In the data rows, 128 means zero.
Here are some points, one per row:
[154  93 151 146 165  83  95 156 101 184  82 178 108 109 103 188 119 137 112 176  50 191  74  86 143 130  68 168 129
 131 189 195 176 178 104 158  42  69 179 196 117  72  92  75 134 145 175 190 195  76 149  48 141 133 137 207 150 117
 138  85 108 124  97 107]
[176 130 174 158  68 104 117 108  10 195  97  83 114 110 129 104 179 140 170 111  69 186 111  93 179 143 104 165 146
 102  56 107  66  64 160 100 145 176  75  63 121 105 124 131 131  75  86 131  48  83 165 125 161 160  87 104  28 104
 202 164 103 148  93  90]
[101 153 123 136  85 114  90  78 122  94 105 105  74  76 188 172 173 174  40  77 146 113 140 132 135 204 109 100 134
 115 169  81 192 182  84 140 111 120 147 139 174  79 162 151 147  25 114  80  51  80 121 105 134 138 135 160 132 124
 141 132 193 124 196 196]
[137  99 123 105  98 120  92 178 216 133 139 144 134 139 135 154 122 109 141 139 101 180  79  95 158 162 162 150 102
  28 144 110 154 143 107 112  56  88  53 150 100 173  98 107 183 191  96  95 102 100  63 170  61  61 177 155 156 168
 143  67 135 178 129 128]
[174  48 175 160  23  84  35  30 172 156 180 160 175 164 130 178  49  97 172 147 155  89 127 139 127 106 115 123 106
 176 146  53 128 162 167 174 205  73 146 180 120  94 100 105 174 159 168 161 138 181 185 158 177 177  87  98  33  76
 131 156 173 146 155 144]
[168 103 139 168 164  66  70 136 184 156 146 178 178 157  56  87 109  77 185 163 168  89 166 172  57  52  67 135 208
 175 132 160 141 116 115 172 122 116 175 108 125  40  99 109  94 190 169 192 106 106 122  31 138 134 120 112 160 102
 180 148 146 125 157 170]
[121 176 115  98 144 194 116 159 158  53 152  28 133 154 176 124 125 157  99 129 159 192 178 153 135  52 130 123 146
 143 153  74 149 167 124 117 103 106  98 132 124  49 146 160  80 104 142 107  92 176  88 117 100  95 165 172  92 158
 133  74 172 103 170 172]
[ 78 135  82  49 184 164 148 175 111  97  43 183  49  40 166 115 175 180  88  97 166 140 176 184 140  88 145  75 148
 137 144  54 138 146 105 151 154 158  66 117 178 156 175 174  74 203 128  72 150 181 102 127 121 110 126  62 122 179
 132 109 141 166 148 144]
[148 176 117 117 157 154 196 136 120 105 124 118 117 126 134  40 128 134 103 110 139  87 135 121 136 129 138 115 129
  56 179  79 172 173  92  91 108  54 135 170  72 183 109 106 178 180 115 177  30  81 194 117 193 193  54 115 139  99
 157 181  90 132 114  94]
[128 132 149 163 123  76 170 131 137 175  98 192  81  89 192 186  52 172 180  70 117 121  90  82 153 190 148 170  79
 166  54 160  54  65 158 167 164 186  87 156 176  93 155 169  86 214 135 105 158 177 115 162 123 154 194 127 150 131
  55 123  90  48  80  76]
[156 140 149 151 137  57 133 127 156 117  60 178  79  87 107 165 159 157 138 133  97  78  89 115 116 113  43 146  31
 106  47 178  52  62 156 167 190 164 186  53 165  83 179 161  61  47 159  64 180 186 157  74 144 141 129 144 197 104
 179 150 106 107  88 106]
[ 63 131  81  80 162 144 182 176  33  65 169 123 178 177 129 152 159  61 189 164  75  86  79  82 188  88 133 180  95
  81 134 106 149 158  71 119 164 106 177 116  79 178 117 115 161 112  75 189 126 113  59 175  65  71 160 179 154 157
  32 106 164 137 176 171]
[179  43 174 178 146 114 184  86 171 156 164  29 168 169  64  77  62  78 180 149 173  62 183 180  68 182  64  99 132
 166 177  98 165 166 146 148 131  53 151 170 157 101 130 148 143 169 169  60 180 136 119 184 108 131 194  47 134  98
  43 124 155  88 132 124]
[137 157 136 128 103 175 121 148  36 163 172 101 166 164  86 105 125  52  98 172 173 130 165 174  99 204 156  49 177
 185 160  57 163 160  37  78  88 111  78 163 170 131 169 163 160 137 103 130 155 162 116 170 111 116 121 132 190 178
 166 121 173  63 171 178]
[ 57 145  45  42 169 154 155 158  89  55 139  92 150 150 136   3 150 138 126 161  96 160 106 102 176 137 183 136 102
 139 100 203  94  98 141  98 134 173  96 109 165  93 148 155 116 161 104 125 105 120  88 155  71  86 143 166 188 159
  71  91 188 143 186 169]
[161 174 143 152 114 189  99 112  50 110 155 140 159 157 120 124 105 105 145 149 170  93 173 155 134  92 194  22 132
 113 130 155 131 135 126 119 175 161 101 111 113 140 110 107 179  85 153 132  94  88  96 167 113 110 148 161 171 149
 150 127  46 191  50  55]
[145  43 119 141 127 149 170 127 189 141 143 136 107 109 123  73  39 167 186  35  68  63  60  66 129 181 112 174  69
 156 141  76 116 111 184 186 178 112 144 193 132 206 109 115 115  15 195 167 156 175  89 166  80  86 168 157  97 175
 126  72 100 106 101 112]
[120 153 127 144 120  64  40  96 139 164 196 166 168 172  44 175 127  75 131 168  99 220 128 130  86  50  83 127  12
 123 126  98 121 103 155 184 101 147 189 100  88 116  89  73 111 191 177 153 186 119 147 127 174 146 112  94 158  94
 185 153 135  84 145 157]
[ 79 150  94  81 146 165 189 185 168  89 118  97  95 105 169 146 148 100 169 118 178 125 174 165  73 127 123  56 105
 168  90 190 108 108 126  80 113 174 106 124  52 195  43  56 182 171 151 181  93  47 178  52 172 176  53  29  74  65
 120 167 139 151 147 146]
[124 203 158 144 101 102 156 114 125 158 118 143 134 147 145  88 130 138  82 164 110 181  90  82 183 127 180 193 151
 131 172 151 183 190  72  85 104  98 145 149  50 145  75  79 168 105 148 167 105  92  97 110  92 104 164  39 127 169
 115 146 138 133 118 128]
[ 77 134  81  94 123 184 112 151 144  89 106 100 108 101 167 103 155 168 105 104 122 140 112 109 161 178 167 165 172
 113 171 196 174 166  92 111 140 115 145 144 183 120 175 178  38 137  40  41 166 195 178  74 180 182  44  84  70  61
 192 190  40 175  37  42]
[103  38 117 127 185 130 132 174 146 151  97 183  93  92 165 132  90 199 119  81 184  52 177 186  58 109 153 126 135
 170 120 136 105 113 182 153 184 106 135 152  50  95  49  47 185 142 163 173 196  75 173 209 172 171  82 187  42  54
 144 186 165  36 143 148]
[109 138 131 124 103 189 183 117 136  95 136 119 117 104 132 148 149 141 105 113  92 118 111 102 140 186 118 171 221
  74  87 184 101  80 163  97 121 184 173  46 137  91 142 153 133 138  87 118 140 125 114 198 112 100 169 122 144 163
 100  68 102 191 113 113]
[135 144 158 142 125 177 139  88 194 131 171 156 181 184 109  73 156 107 144 195 180 132 178 183 105 151  99  43 136
 167 143  87 148 158  95  73  54 133 114 103 143 204 157 159  65  70  89 116 128 140 154 160 154 153 111 215  95 137
 108 138 114 193 129 122]
[151 111 166 160 124 114 195 115 113 149 175  59 196 184  78 142 104  95  16 145 136 137 130 117 170 131 162 153 130
  72 113 182 103  97 129 137 104 174  68  93 112 188 130 120 150  92 109 120 155 128 137  60 155 143 122 157 129 152
 132 123 124 175 148 132]
[127 137 106 124 212 129 101 101  94  92 119 119 117  96 159 171 181 148  68 109 104 169  92  98 125 143 182 153  79
 107 102 165 101  97 143 113 169 159 135  82 149 203 154 159 142 143 101 126  53 173 103 115  84  73 176 149  91 177
  69  91 113 127 127 129]
[187 121 180 181  45 122  91  36 163 185  51 105  53  57 170 162 184 164 117  50 109 185  97 109 162  97 192 151 170
 110  57 120  72  59 180  79 141 159 102  99 147 141 173 167 110  86 109 120 144  92 147 127 130 139  59  77 189 112
  72 188  67 153  80  71]
[ 90 177  73  88 133  69  75 186 107 126 129 169 149 164  71 196 131 114 175 157 146  66 163 173  50  32  55 117 209
 173 147 129 126 125 171 174  84 109 179 166 185 107 175 143  83  99 122  88 151 178 128 101 115 101 148 133 170 123
 171 103 162  39 154 158]
These points spread out most along one direction. Take the direction at right angles to it along which they spread out most. Go by this last direction. How many in every 100 of the points above lie lower along it than each point below? Round to a whole number. More than half of the points above lie lower than the first one.
[187 121 180 181  45 122  91  36 163 185  51 105  53  57 170 162 184 164 117  50 109 185  97 109 162  97 192 151 170
 110  57 120  72  59 180  79 141 159 102  99 147 141 173 167 110  86 109 120 144  92 147 127 130 139  59  77 189 112
  72 188  67 153  80  71] 93
[174  48 175 160  23  84  35  30 172 156 180 160 175 164 130 178  49  97 172 147 155  89 127 139 127 106 115 123 106
 176 146  53 128 162 167 174 205  73 146 180 120  94 100 105 174 159 168 161 138 181 185 158 177 177  87  98  33  76
 131 156 173 146 155 144] 79
[145  43 119 141 127 149 170 127 189 141 143 136 107 109 123  73  39 167 186  35  68  63  60  66 129 181 112 174  69
 156 141  76 116 111 184 186 178 112 144 193 132 206 109 115 115  15 195 167 156 175  89 166  80  86 168 157  97 175
 126  72 100 106 101 112] 71
[ 90 177  73  88 133  69  75 186 107 126 129 169 149 164  71 196 131 114 175 157 146  66 163 173  50  32  55 117 209
 173 147 129 126 125 171 174  84 109 179 166 185 107 175 143  83  99 122  88 151 178 128 101 115 101 148 133 170 123
 171 103 162  39 154 158] 46
[161 174 143 152 114 189  99 112  50 110 155 140 159 157 120 124 105 105 145 149 170  93 173 155 134  92 194  22 132
 113 130 155 131 135 126 119 175 161 101 111 113 140 110 107 179  85 153 132  94  88  96 167 113 110 148 161 171 149
 150 127  46 191  50  55] 39
[103  38 117 127 185 130 132 174 146 151  97 183  93  92 165 132  90 199 119  81 184  52 177 186  58 109 153 126 135
 170 120 136 105 113 182 153 184 106 135 152  50  95  49  47 185 142 163 173 196  75 173 209 172 171  82 187  42  54
 144 186 165  36 143 148] 82
[121 176 115  98 144 194 116 159 158  53 152  28 133 154 176 124 125 157  99 129 159 192 178 153 135  52 130 123 146
 143 153  74 149 167 124 117 103 106  98 132 124  49 146 160  80 104 142 107  92 176  88 117 100  95 165 172  92 158
 133  74 172 103 170 172] 11
[ 78 135  82  49 184 164 148 175 111  97  43 183  49  40 166 115 175 180  88  97 166 140 176 184 140  88 145  75 148
 137 144  54 138 146 105 151 154 158  66 117 178 156 175 174  74 203 128  72 150 181 102 127 121 110 126  62 122 179
 132 109 141 166 148 144] 36
[137  99 123 105  98 120  92 178 216 133 139 144 134 139 135 154 122 109 141 139 101 180  79  95 158 162 162 150 102
  28 144 110 154 143 107 112  56  88  53 150 100 173  98 107 183 191  96  95 102 100  63 170  61  61 177 155 156 168
 143  67 135 178 129 128] 14
[179  43 174 178 146 114 184  86 171 156 164  29 168 169  64  77  62  78 180 149 173  62 183 180  68 182  64  99 132
 166 177  98 165 166 146 148 131  53 151 170 157 101 130 148 143 169 169  60 180 136 119 184 108 131 194  47 134  98
  43 124 155  88 132 124] 32
[154  93 151 146 165  83  95 156 101 184  82 178 108 109 103 188 119 137 112 176  50 191  74  86 143 130  68 168 129
 131 189 195 176 178 104 158  42  69 179 196 117  72  92  75 134 145 175 190 195  76 149  48 141 133 137 207 150 117
 138  85 108 124  97 107] 64
